In the data rows, the value 500 means zero.
Here are some numbered points:
np.array([546, 448, 249, 562, 464, 597, 346, 571]) 0
np.array([614, 580, 599, 510, 530, 541, 588, 437]) 1
np.array([296, 338, 330, 725, 397, 472, 551, 566]) 2
np.array([443, 446, 894, 441, 231, 590, 497, 547]) 3
np.array([771, 526, 678, 364, 561, 500, 721, 383]) 4
np.array([427, 373, 561, 546, 390, 487, 559, 493]) 5
np.array([602, 517, 596, 539, 582, 476, 579, 504]) 6
np.array([508, 500, 325, 506, 477, 645, 327, 629]) 7
np.array([495, 693, 785, 335, 607, 251, 616, 418]) 8
np.array([535, 434, 473, 456, 550, 520, 381, 443]) 9
np.array([586, 525, 510, 456, 365, 736, 692, 342]) 10
np.array([557, 421, 437, 477, 522, 533, 541, 442]) 11
np.array([509, 542, 362, 535, 490, 555, 320, 532]) 12
np.array([572, 510, 312, 597, 721, 497, 581, 422]) 13
np.array([452, 527, 425, 600, 508, 539, 588, 503]) 14
np.array([537, 485, 287, 532, 469, 500, 361, 709]) 15
np.array([453, 426, 565, 468, 539, 431, 537, 401]) 16
np.array([250, 340, 753, 667, 347, 388, 745, 418]) 17
np.array([469, 358, 749, 490, 352, 442, 366, 634]) 18
np.array([518, 407, 589, 447, 342, 555, 522, 539]) 19
np.array([336, 473, 493, 597, 460, 558, 460, 609]) 20
np.array([171, 181, 999, 322, 466, 159, 610, 613]) 21
np.array([484, 490, 419, 481, 479, 504, 329, 540]) 22
New points follow, each followed by the number of its nearest point above by angle.
np.array([414, 541, 547, 583, 629, 383, 525, 495]) --> 8
np.array([334, 344, 607, 579, 469, 390, 457, 612]) --> 21
np.array([604, 626, 569, 502, 382, 610, 643, 390]) --> 10
np.array([353, 364, 343, 557, 505, 553, 420, 409]) --> 2
np.array([477, 490, 416, 477, 523, 450, 613, 474]) --> 13
np.array([586, 313, 438, 357, 459, 643, 268, 470]) --> 9
np.array([555, 456, 403, 675, 458, 538, 650, 491]) --> 14
np.array([465, 567, 586, 547, 499, 308, 534, 491]) --> 8
np.array([396, 614, 669, 621, 378, 589, 671, 539]) --> 17
np.array([484, 656, 492, 415, 555, 401, 703, 394]) --> 8
np.array([351, 683, 548, 536, 561, 454, 411, 299]) --> 8
np.array([622, 452, 599, 460, 529, 459, 574, 463]) --> 4
np.array([775, 416, 377, 447, 677, 469, 561, 420]) --> 11
np.array([423, 517, 751, 457, 434, 447, 726, 442]) --> 17
np.array([456, 698, 410, 407, 677, 217, 530, 420]) --> 8
np.array([329, 380, 663, 407, 470, 489, 414, 531]) --> 21
np.array([536, 468, 527, 476, 477, 502, 555, 469]) --> 4
np.array([411, 719, 471, 537, 570, 291, 790, 505]) --> 8
np.array([426, 457, 444, 644, 515, 544, 453, 498]) --> 2
np.array([493, 529, 588, 508, 521, 478, 629, 379]) --> 1
np.array([568, 472, 684, 510, 446, 435, 614, 342]) --> 4
np.array([506, 633, 367, 480, 713, 399, 578, 298]) --> 13
np.array([460, 421, 728, 422, 396, 530, 496, 431]) --> 3
np.array([561, 514, 445, 460, 420, 494, 717, 532]) --> 10
np.array([385, 540, 571, 367, 404, 405, 520, 565]) --> 21
np.array([620, 424, 589, 424, 579, 474, 588, 465]) --> 4
np.array([290, 302, 781, 490, 439, 404, 593, 552]) --> 21
np.array([334, 476, 559, 704, 562, 519, 531, 507]) --> 20
np.array([683, 321, 146, 444, 549, 549, 880, 266]) --> 11
np.array([358, 531, 584, 648, 369, 595, 597, 503]) --> 17
np.array([478, 466, 634, 439, 397, 384, 435, 543]) --> 18
np.array([559, 413, 168, 483, 786, 599, 262, 420]) --> 9
np.array([491, 392, 422, 638, 582, 517, 554, 459]) --> 13
np.array([446, 524, 885, 342, 427, 303, 762, 653]) --> 21
np.array([466, 311, 698, 276, 422, 110, 544, 605]) --> 21
np.array([479, 574, 419, 515, 563, 535, 604, 336]) --> 13
np.array([494, 528, 342, 618, 589, 554, 470, 511]) --> 13
np.array([441, 426, 501, 474, 595, 192, 555, 423]) --> 16
np.array([543, 0, 884, 465, 363, 457, 233, 510]) --> 18
np.array([643, 601, 294, 634, 619, 522, 671, 372]) --> 13
np.array([412, 553, 739, 480, 412, 405, 378, 530]) --> 18
np.array([534, 388, 531, 449, 476, 497, 426, 598]) --> 18
np.array([336, 555, 506, 614, 581, 355, 712, 422]) --> 17
np.array([654, 501, 530, 606, 380, 860, 701, 477]) --> 10
np.array([450, 488, 567, 504, 494, 506, 606, 475]) --> 17
np.array([562, 660, 372, 507, 621, 561, 556, 465]) --> 13
np.array([651, 616, 467, 434, 581, 451, 680, 365]) --> 4
np.array([461, 452, 450, 476, 439, 627, 180, 598]) --> 22
np.array([488, 558, 418, 545, 595, 496, 658, 435]) --> 13
